Here are some points, one per row:
[ 21   5   3  14 -30   9  20  -5 -27 -22  30 -20  45 -44 -10  54 -67 -17  24   9  -3   3  -9  12
  21 -29  37   3  -7 -18  72  33  78 -42  -2   6  47  -6  50 -23 -15 -19 -53  39 -10 -23 -50 -24]
[   8   43   23  -38   10  -30   22   -3   12   -9   -4   -4   46   22  -41   33  -26    0   19
   21  -10   33    6  -21   13    1   38   43   -5  -46  -11  -70  -20   -7  -10  -51   53  -23
   11  -37   -7   47    5 -100   10  -38    4  -21]
[-25 -17   2 -18 -21   9  -6  23 -14  14 -29 -35  49  47  47  -3  13 -33 -14 -62  35  60  19 -12
 -14 -33   2 -66 -48   6 -22  -6 -42 -16  17  42  28 -16  32 -28 -35 -15  50  18  39  30 -14 -21]
[-75 -18 -17   1   5 -58 -29  33 -43  17  29  57 -48  26 -12 -41 -71  10  19  22  -3  34 -24  -2
 -14   0 -48 -37  35   6  36 -34  28 -20 -26  17  21  10  80  21  28  36   9  -1 -43 -37   0 -20]
[  1 -27  24 -19  25  56   6  14 -67  80 -28 -13  29 -25  20 -31   5   9 -38  25  -4 -33 -44 -21
   6   2  -4 -13  46 -17  47 -62  -8   2  -5  18  21  37 -12 -45   0 -35 -14  23  81   5  11  15]
[ 76 -57   3 -10 -14  67  -3  15  18 -37  24  23  44 -38   5 -59  61   7 -30   8  -7 -17 -16  -9
  -7 -36 -30 -23   5 -16  22  31   9 -36  53 -28  56  17   7  13  24  20  49 -14 -43   3  33 -20]
[-60  50 -32  -3 -15  -5  17   7  -4  16 -12  12   1 -62 -23 -35 -15 -12   4  40  40  13  -5  45
   3  21  20  44   8  14 -15 -45  20 -25   2  14   6  43 -66  42 -39  41  70  45 -39 -15  -6 -52]
[ 33 -27 -33 -21  38  27  -5   6  28  11 -47  -3  -5  24  15 -30  40  13   9  38  24  21  26  22
  30  30  30  50 -13  58 -14  -4 -15 -19 -14  29  -5 -43  42   0  40 -53 -77   8 -64  -4 -41 -35]
[-18  61  -9  -3 -31  35   7  18   8  39  -8 -15 -41  28 -26   0  10 -22 -54  -7  -6 -30 -64  15
 -28  48 -22 -29  55 -49 -50  20  15  -9  21 -44 -13 -35  12 -20 -13 -30 -46 -39 -50  38  -5 -41]
[ -8  31   5 -11  48  -7  15  34 -64 -54 -30   4   9  12 -31 -20  55 -18  21 -27  44 -92  47  61
  14   4  -4 -37  35  -7  40  10   0  -5   6  28  18 -63   6  43  12 -29  41 -24  21  18  -9  -4]
[-17 -33  63   7 -49  -7  -2  57 -14  -1 -60  26  50 -18  11  72 -31   2  13  66 -12  16  21  16
   1 -32 -68  16  -5  17 -10 -13 -49 -29 -10 -19 -33 -40 -12   8  -1 -10  -9  31 -41  51  27  42]
[-12  -9  -4   6 -33  -4 -34 -17  19 -32  -3   1  33  42  31   0   9  -7  32  17 -14 -14  -3   0
 -17  62  64 -39 -18   1  55  14  11  23   5 -14 -70  29  -3 -24  17  28  16  16   0 -14  32 -96]
[ 27  -4  45   3 -55  10 -28  12  40 -25   8 -33 -85 -55  -6  -1  -2 -42 -24 -39  31  -2  25   8
  78  47   6 -48  34  -7 -25 -23   6  -4 -23 -29  15  -7  32  11  -9 -17  -4  53  60 -11  54   0]
[-19  -9 -55  15   5  -6 -18  14  29  67  15  46  -4  -7   7   7 -19 -31  27  31  -2 -23   0 -17
  -9 -75   6 -21 -35  -5  22  39  45  85 -57 -43  16 -70 -22  -2 -66  22  -6  11  -6 -22  19 -36]
[-15  28 -30  22  -8 -64 -42  21   8  21 -30 -12 -50 -21  -8  22  46  38  13  26  -5  40  -9 -57
 -24  27  42  22 -12 -24  56  60  -1 -35  -8  -9  31 -10 -10 -32  43  44  17  38  25  57   5  42]
[ 12  -3   2  -2 -20 -14  14 -39  30  51  14   8  -6  32 -31  -5   8  -3  52 -42 -80  -1 -24   6
 -30   9  15  41  18  52  31  13 -30 -79   1 -21   2 -49 -22  13  -5 -57  53 -11 -11 -47  41   3]
[ 16  16 -14  62  45  14  -5  -4  29  -8 -17  16  16 -11   3  48  26 -10  37 -11  -4 -16 -18  25
 -22 -23 -12  30 -30  18 -24  19 -15 -68 -62   3 -47  51  57  22 -23  58 -36 -13  63 -19  10  -1]
[-41  35  -5   4   0   5 -15 -14  33  -1  67  72  -6 -33   3 -12   8 -23 -34   5  -6  -1  27 -12
  27 -13  28 -25 -30   2  -4   7 -71 -27  54   6 -26 -10 -29   3  51 -38 -22   5  49  26 -34  18]
[-22   7  19 -18 -45  -4  10  44 -18   4  28 -42 -53  32  10 -42  45  -9  26  28 -52   3  50  18
  31 -39 -43  46  24  18 -28  26   2 -20  30   4 -40  29   2 -73 -15  23 -19 -28   7  -9 -23 -17]
[ 13  22 -13 -11  31  28  29   3   8 -21  31 -28   0  42   4  43  18  13  11  49  -9  78  16  41
  -9  25 -77  -1   9 -19  36  36 -34  30  30   4   1 -20 -33  26   6  25 -21  31  48 -96  -1  -2]
[-71 -27 -29  15 -12  -1  39 -44  -5 -32  32 -73  20  29  36  37  -2  -8 -48   7  -3 -31 -49 -34
  62 -10   8  66  19  38 -19  22 -32  14 -16  50   3 -15  13  -3  44  52  20   1 -16 -23  51  -1]
[ 43  26 -18  14  13 -53  -7 -27  55  -9  12  -9  27   8 -42 -16  -6 -37 -18  29  29 -30 -14 -20
  43 -32 -32 -27   9  26  67 -33 -24  18 -16 -18 -39  26  36 -31 -39  18  58  50 -47   4 -79  37]
[ -4  50  17   8  -4  45  57  22 -29 -54 -39  27   1  33  68 -37  -4  45  -9 -31  34  11 -66 -45
  30 -10  17  26 -19 -12 -16  -1 -10  10  -2 -77 -27   7  15  26   0 -26   2   4  -8 -19 -38  -5]
[  9   6   2 -39  28   1  26  51  38  41   4 -50   7  21 -16  12   9  27 -22 -11 -15 -12  51 -56
 -18  -8  34 -15 -12  36 -38 -39  24  26  45 -37 -29   4  25  93  67  53 -26  16 -10 -14  -2  15]
[ 17  22 -27  23 -11  10   1  13 -19   2   3  57  12  21 -17 -20 -23 -52  -2 -23  14   2  45 -45
   3  16   5  22 -21 -21  12 -10  64 -56 -13  39 -39 -21 -50 -28 -32  43 -24  13 -29 -54  44  75]
[ 25 -55 -41  -9  -7 -18   9 -21 -45  55   5   4  13 -70 -40  -8 -28  60  27 -38  73  -8  13  10
  -3  21 -16 -12 -27 -46 -58   8 -13  27  32   0 -59  -4  14 -50  43 -30  19 -19  26 -31 -19 -24]
[  9 -32 -22  90  -3  22  23 -19   1  33  35 -13   8  10  27   9   3  12  41 -30  -7  -6  44 -11
  18  34 -38  -5  -3 -46  15 -36  -1  18  -6 -13  26  19  19  54   9 -35  27 -22   1  98  15 -23]
[ 42  62  15   7 -32 -91 -17   5  14  17  12  42  68  -5 -12 -27 -49 -23  14   9 -30 -32 -27  -5
   5  16 -47  38 -33 -10 -51  29  59  38  14  27  38  18   8  -8   6 -16  -2  48  22   2   1  -2]
[  7 -39  52  60  28 -26  14 -14  27  18 -23 -15  -8 -33  23 -36  10   3 -42  15  -7  14 -53  58
  -9   8  30  11 -33  24   0 -10 -25  17  51  23  -4 -59 -19  10 -10  89 -37 -42   9   1 -30  15]
[ 23 -75  30 -26  34  -8  -3 -11 -40  17 -24  41 -44  47 -14  89  26 -49 -24 -16 -25 -11  -6   7
  49 -10  17  -8 -28 -18  -4  14  -2   3  39  20  31  61 -35  17  12   1  35  -3 -13  -8 -22 -44]
[ 21 -33 -16   3 -21 -18 -41 -39 -18 -30  34  -3 -22  32  45  27 -34  43 -20  12  47 -78  52  -5
 -52  14  26 -13  43 -37 -35  -8 -65 -37   5 -25  32  18 -12  11 -59 -16 -31  20  -5 -19 -11  30]
[ 40  12  31 -29 -46  20  -3 -57  31  10 -15   9 -19  22  71  14  -2  29 -42  18   2  40  12  21
 -20 -27  20   9  40  16   2  18  71  12 -40  13 -64 -20 -18  15  27  -7  43 -65  37   4 -37  24]
[-50 -16 -14  20  55  34 -34 -10  63 -38 -30 -43  25  16 -28 -22 -63  -5  25  31   6  26 -16   6
  -1 -26 -21 -16  25   6 -31  73  17 -40 -25 -12   6   7 -66  14  28 -18   0 -27   1   0   5   8]
[-18  -1   6  -4  62 -30 -23  25  25 -43  57  18  32 -18  30  39  86  52  29 -15  15  51 -41  -8
  31  10   6  -9  45  61 -39 -31  43  15   5  -7 -14  13 -47 -35  -5 -21 -25 -21  -1  13  18  15]
[-60 -43   9 -18 -13 -36  -1 -60   5  -8 -54  -6   1  -8  -1   6  29 -38  -3 -43  61   0  11  21
 -52  -3 -10  29   7   3  24  -6  14  27  61 -28  31  77  44  14 -18 -58 -39 -22   7  -9  45  29]
[-13  15 -14 -39  46  42  -2  12 -12 -17 -21  22 -37 -72  41  23 -53   5  -2 -43 -38 -49  39 -32
 -38  63 -17 -19  -3  74  -4  20 -18  40  11  20  57  -2  28 -36 -17   2  36 -26   1  11  -9  29]
[ 19  -9 -34 -59  28 -42  -3  53 -30 -25  29 -78 -11  -7   2  -8 -17  23 -64  17 -48  15 -25  26
 -28  -4  18  14 -82   3  22 -17   1 -24 -21 -18 -57  -1 -46  42 -28 -40   3 -39   6  19  25  31]
[ 17 -21   8 -11  21 -71 108 -44   8   3  12  27  -7  -3 -12 -12   8 -12 -15 -31 -29  10  15   3
 -26  10 -34 -31  24  -2  11   5  26  -8 -88  11  17   5 -24 -22  -2  26 -34  53 -36  42  -9 -12]
[ -9 -37 -28  12 -91  45  17  44 -18 -43  -9  39  -6  19 -97 -27  20  49 -17  -9 -26  -9  -1  -6
  -8  -4  45 -16  -1   7 -27  20 -12  61 -32  33  26  33   8  14 -40 -14 -12 -22  37  26 -39  42]
[ 35  72  -3  21 -32  35 -44 -37  21 -23 -51 -26 -54 -18 -15   7 -13  44   8 -30 -20 -10  -6 -27
 -12 -32 -53 -12 -38  13   5 -89  -6  25  13  36   6  13 -64   7  31 -17 -36 -11 -18  15  -8 -33]
[  3 -35  46 -50  36  33 -24 -46 -15 -22  23  -9 -33  -5  -6 -31  13 -67  90  33  -3   6 -38 -30
 -25   3  17   4  -1 -71 -46 -31  -7  43   7  42  -7 -33  35  14 -16 -33  18  14   4  33  13  32]
[ 19  60  52  32  35  47 -44 -12 -69  40  29 -20   5 -11 -11 -18 -24  32 -18 -48  13  28  39  53
   1 -25  45   6  22 -27  -6  51 -35  72 -27  10 -14  30  13 -33   5   5   5  13 -67  16  35  32]
These points spread out most along one direction. Take the direction at right angles to it along which they spread out most. Go by this last direction. For each point below, how far along it does it lie, from 0 to 99? The average is 50, and the first point in the table lies past the average. One standard deviation of the points above along it is 16.
[  7 -39  52  60  28 -26  14 -14  27  18 -23 -15  -8 -33  23 -36  10   3 -42  15  -7  14 -53  58
  -9   8  30  11 -33  24   0 -10 -25  17  51  23  -4 -59 -19  10 -10  89 -37 -42   9   1 -30  15] 27
[ 17  22 -27  23 -11  10   1  13 -19   2   3  57  12  21 -17 -20 -23 -52  -2 -23  14   2  45 -45
   3  16   5  22 -21 -21  12 -10  64 -56 -13  39 -39 -21 -50 -28 -32  43 -24  13 -29 -54  44  75] 68
[-60 -43   9 -18 -13 -36  -1 -60   5  -8 -54  -6   1  -8  -1   6  29 -38  -3 -43  61   0  11  21
 -52  -3 -10  29   7   3  24  -6  14  27  61 -28  31  77  44  14 -18 -58 -39 -22   7  -9  45  29] 55
[ 16  16 -14  62  45  14  -5  -4  29  -8 -17  16  16 -11   3  48  26 -10  37 -11  -4 -16 -18  25
 -22 -23 -12  30 -30  18 -24  19 -15 -68 -62   3 -47  51  57  22 -23  58 -36 -13  63 -19  10  -1] 43
[ 25 -55 -41  -9  -7 -18   9 -21 -45  55   5   4  13 -70 -40  -8 -28  60  27 -38  73  -8  13  10
  -3  21 -16 -12 -27 -46 -58   8 -13  27  32   0 -59  -4  14 -50  43 -30  19 -19  26 -31 -19 -24] 59
[  9   6   2 -39  28   1  26  51  38  41   4 -50   7  21 -16  12   9  27 -22 -11 -15 -12  51 -56
 -18  -8  34 -15 -12  36 -38 -39  24  26  45 -37 -29   4  25  93  67  53 -26  16 -10 -14  -2  15] 25
[-18  -1   6  -4  62 -30 -23  25  25 -43  57  18  32 -18  30  39  86  52  29 -15  15  51 -41  -8
  31  10   6  -9  45  61 -39 -31  43  15   5  -7 -14  13 -47 -35  -5 -21 -25 -21  -1  13  18  15] 25
[  1 -27  24 -19  25  56   6  14 -67  80 -28 -13  29 -25  20 -31   5   9 -38  25  -4 -33 -44 -21
   6   2  -4 -13  46 -17  47 -62  -8   2  -5  18  21  37 -12 -45   0 -35 -14  23  81   5  11  15] 55
[-25 -17   2 -18 -21   9  -6  23 -14  14 -29 -35  49  47  47  -3  13 -33 -14 -62  35  60  19 -12
 -14 -33   2 -66 -48   6 -22  -6 -42 -16  17  42  28 -16  32 -28 -35 -15  50  18  39  30 -14 -21] 50
[ -8  31   5 -11  48  -7  15  34 -64 -54 -30   4   9  12 -31 -20  55 -18  21 -27  44 -92  47  61
  14   4  -4 -37  35  -7  40  10   0  -5   6  28  18 -63   6  43  12 -29  41 -24  21  18  -9  -4] 56
[-13  15 -14 -39  46  42  -2  12 -12 -17 -21  22 -37 -72  41  23 -53   5  -2 -43 -38 -49  39 -32
 -38  63 -17 -19  -3  74  -4  20 -18  40  11  20  57  -2  28 -36 -17   2  36 -26   1  11  -9  29] 59
[  3 -35  46 -50  36  33 -24 -46 -15 -22  23  -9 -33  -5  -6 -31  13 -67  90  33  -3   6 -38 -30
 -25   3  17   4  -1 -71 -46 -31  -7  43   7  42  -7 -33  35  14 -16 -33  18  14   4  33  13  32] 57
[-41  35  -5   4   0   5 -15 -14  33  -1  67  72  -6 -33   3 -12   8 -23 -34   5  -6  -1  27 -12
  27 -13  28 -25 -30   2  -4   7 -71 -27  54   6 -26 -10 -29   3  51 -38 -22   5  49  26 -34  18] 41
[-60  50 -32  -3 -15  -5  17   7  -4  16 -12  12   1 -62 -23 -35 -15 -12   4  40  40  13  -5  45
   3  21  20  44   8  14 -15 -45  20 -25   2  14   6  43 -66  42 -39  41  70  45 -39 -15  -6 -52] 62
[-71 -27 -29  15 -12  -1  39 -44  -5 -32  32 -73  20  29  36  37  -2  -8 -48   7  -3 -31 -49 -34
  62 -10   8  66  19  38 -19  22 -32  14 -16  50   3 -15  13  -3  44  52  20   1 -16 -23  51  -1] 31
